In the data rows, the value 128 means zero.
Here are some points, one per row:
array([116, 152,  94,  97, 122, 154, 115, 105, 111, 148, 106, 100, 103])
array([135, 137, 147, 161,  95,  96, 100, 156,  94, 117, 152, 152,  90])
array([112, 151, 104,  99, 123, 155, 111, 105, 111, 148, 115, 101, 109])
array([134,  94,  92,  94, 122, 151, 107, 103, 121, 156, 100, 103, 105])
array([108, 158, 156, 158, 110, 100, 112, 110, 132, 142, 106, 153, 120])
array([132, 144, 155, 158, 109, 109, 114, 160,  93, 117, 150, 155,  93])
array([139, 127, 151, 160, 116, 105, 118, 162, 122, 105, 155, 141, 119])
array([135,  98, 100, 103, 144, 147, 128, 112, 118, 136, 123, 106, 122])
array([130, 118,  90, 103, 140, 151, 139,  99, 121, 159,  98, 102, 117])
array([128, 136, 158, 155,  99,  97, 110, 150, 158, 109, 140, 169, 162])
array([108, 149,  94,  98, 129, 150, 113, 101, 121, 152, 102, 105, 115])
array([153, 122, 160, 161, 124, 104, 135, 167, 143,  89, 153, 156, 158])
array([132, 134, 152, 160, 126, 107, 135, 146, 160, 111, 136, 152, 162])
array([137,  92,  98,  96, 126, 150, 116, 102, 128, 163,  92, 103, 116])
array([164, 116, 156, 157, 139, 116, 155, 168, 156,  89, 151, 155, 166])
array([140,  96,  95,  97, 140, 153, 132, 100, 124, 157,  94, 110, 126])
array([ 97, 146, 158, 157, 103, 100, 112, 152, 147,  95, 161, 124, 134])
array([165, 114, 153, 159, 142, 109, 174, 157, 161,  90, 157, 168, 163])
array([ 94, 148, 165, 127, 158, 127, 157, 148, 151, 101, 162, 128, 131])
array([122,  87, 100, 100, 130, 148, 119,  99, 110, 136, 118, 105, 115])
array([136,  91,  99,  97, 127, 157, 109,  98, 118, 159,  96,  99, 105])
array([129,  91,  94,  94, 132, 144, 122, 106, 122, 161,  92, 104, 121])
array([111, 146,  98, 105, 146, 148, 133, 110, 113, 138, 120, 106, 126])
array([158, 152, 145, 150, 144, 123, 155, 159, 157,  95, 152, 146, 142])
array([108, 154, 151, 160,  99,  97, 102, 112, 131, 152, 105, 157, 160])
array([134,  96,  97,  98, 130, 157, 109, 104, 113, 147, 115, 110, 107])
array([ 71, 154, 158, 128, 158, 126, 161, 138, 137, 105, 165, 124, 101])
array([130, 100,  97,  97, 121, 146, 111, 109, 111, 144, 114, 106, 115])
array([112, 152, 152, 159,  87,  91,  95, 111, 127, 149, 103, 153, 156])
array([174, 106, 154, 163, 146, 108, 173, 159, 164,  95, 155, 150, 167])
array([109, 139, 157, 157, 100,  94, 106, 161, 157,  90, 162, 151, 159])
array([145, 133, 152, 163, 126, 109, 137, 158, 126, 107, 155, 165, 148])
array([127, 101,  97, 103, 124, 153, 115,  99, 115, 153, 108, 103, 107])
array([133, 100,  97,  99, 123, 148, 111, 103, 117, 149, 109, 104, 111])
array([133,  98, 101, 101, 136, 151, 121, 103, 119, 148, 109, 106, 125])
array([142, 155, 145, 141, 146, 124, 158, 148, 146, 105, 151, 158, 154])
array([138, 110, 116, 113, 164, 136, 162, 137, 134, 107, 159, 107, 134])
array([134, 135, 154, 167, 137, 113, 155, 147, 157, 105, 137, 165, 161])
array([143, 156, 151, 149, 147, 127, 158, 160, 143, 102, 153, 157, 126])
array([113, 145, 106,  96, 132, 146, 116, 107, 112, 149, 110, 105, 113])
array([119, 150,  99, 109, 153, 147, 143, 111, 122, 144, 116, 107, 126])
array([114, 140, 157, 161, 121, 106, 132, 157, 158,  98, 157, 158, 159])
array([114, 147,  99, 103, 135, 157, 131, 103, 117, 147, 111, 105, 121])
array([162, 117, 154, 162, 140, 107, 154, 164, 142,  97, 156, 169, 159])
array([129, 143, 154, 160, 123, 105, 136, 138, 148, 122, 130, 165, 158])
array([131, 110,  92, 103, 125, 155, 120, 104, 123, 161,  98, 103, 115])
array([106, 141, 167, 150, 104,  98, 109, 153, 159,  94, 162, 124, 146])
array([132,  97,  99, 101, 122, 152, 121, 100, 114, 148, 106, 104, 117])
array([137, 129, 109, 109, 167, 147, 162, 104, 126, 155, 103, 112, 133])
array([131, 139, 156, 153,  90,  96,  96, 151,  92, 120, 150, 159, 125])
array([131, 136, 157, 159,  97,  94,  94, 157,  87, 115, 145, 155, 106])
array([139, 135, 158, 158,  97,  90, 102, 147, 148, 103, 139, 158, 124])
array([135, 135, 154, 163,  94,  94,  99, 156,  96, 120, 149, 160, 125])
array([132,  97,  97, 100, 122, 156, 108, 107, 112, 145, 115, 106, 107])
array([107, 153,  98, 102, 125, 151, 120, 103, 110, 150, 113, 105, 118])
array([177, 104, 151, 164, 155, 114, 182, 165, 158,  90, 148, 162, 163])
array([ 45, 102, 101,  94, 128, 152, 116, 103, 112, 140, 115, 108, 115])
array([136, 116,  93,  99, 126, 160, 111, 103, 121, 161,  99,  96, 104])
array([130, 142, 157, 157, 102, 105, 112, 157,  93, 119, 151, 159, 106])
array([128, 136, 155, 158, 114, 102, 110, 158,  95, 113, 152, 154,  84])
array([135,  90,  94, 114, 165, 146, 166, 113, 124, 151, 106, 106, 129])
array([136, 137, 154, 160, 112, 104, 120, 144, 156, 106, 144, 157, 126])
array([ 78, 159, 157, 110, 164, 138, 166, 132, 137, 100, 165, 101, 131])
array([105, 145,  99,  98, 124, 153, 105, 106, 110, 145, 117, 100, 108])
array([137,  99,  92, 109, 148, 147, 150, 106, 119, 148, 118, 103, 125])
array([126, 150, 152, 163, 107, 105, 118, 132, 149, 132, 125, 146, 139])
array([157, 233, 179, 115, 162, 145, 164, 139, 133, 110, 161, 108, 129])
array([130, 114,  92,  96, 122, 153, 109, 103, 119, 158,  92, 103, 115])
array([117, 108,  98, 100, 125, 146, 124, 103, 120, 159,  94, 106, 121])
These points spread out most along one direction. Where along it does each point below lie, from 0 to 99? The average is 50, and the first point in the table lies past the average.
array([134,  96,  97,  98, 130, 157, 109, 104, 113, 147, 115, 110, 107]) 67
array([ 94, 148, 165, 127, 158, 127, 157, 148, 151, 101, 162, 128, 131]) 39
array([137,  99,  92, 109, 148, 147, 150, 106, 119, 148, 118, 103, 125]) 65
array([108, 158, 156, 158, 110, 100, 112, 110, 132, 142, 106, 153, 120]) 44
array([136, 137, 154, 160, 112, 104, 120, 144, 156, 106, 144, 157, 126]) 34
array([109, 139, 157, 157, 100,  94, 106, 161, 157,  90, 162, 151, 159]) 29
array([128, 136, 155, 158, 114, 102, 110, 158,  95, 113, 152, 154,  84]) 38
array([164, 116, 156, 157, 139, 116, 155, 168, 156,  89, 151, 155, 166]) 30
array([139, 127, 151, 160, 116, 105, 118, 162, 122, 105, 155, 141, 119]) 36
array([177, 104, 151, 164, 155, 114, 182, 165, 158,  90, 148, 162, 163]) 29
array([139, 135, 158, 158,  97,  90, 102, 147, 148, 103, 139, 158, 124]) 33
array([131, 110,  92, 103, 125, 155, 120, 104, 123, 161,  98, 103, 115]) 69
array([132, 134, 152, 160, 126, 107, 135, 146, 160, 111, 136, 152, 162]) 34
array([122,  87, 100, 100, 130, 148, 119,  99, 110, 136, 118, 105, 115]) 66
array([106, 141, 167, 150, 104,  98, 109, 153, 159,  94, 162, 124, 146]) 33
array([119, 150,  99, 109, 153, 147, 143, 111, 122, 144, 116, 107, 126]) 61
array([132, 144, 155, 158, 109, 109, 114, 160,  93, 117, 150, 155,  93]) 38
array([ 78, 159, 157, 110, 164, 138, 166, 132, 137, 100, 165, 101, 131]) 46
array([ 71, 154, 158, 128, 158, 126, 161, 138, 137, 105, 165, 124, 101]) 43
array([135, 137, 147, 161,  95,  96, 100, 156,  94, 117, 152, 152,  90]) 38
array([112, 152, 152, 159,  87,  91,  95, 111, 127, 149, 103, 153, 156]) 43
array([134, 135, 154, 167, 137, 113, 155, 147, 157, 105, 137, 165, 161]) 32
array([134,  94,  92,  94, 122, 151, 107, 103, 121, 156, 100, 103, 105]) 70
array([140,  96,  95,  97, 140, 153, 132, 100, 124, 157,  94, 110, 126]) 68
array([114, 147,  99, 103, 135, 157, 131, 103, 117, 147, 111, 105, 121]) 65
array([132,  97,  99, 101, 122, 152, 121, 100, 114, 148, 106, 104, 117]) 67
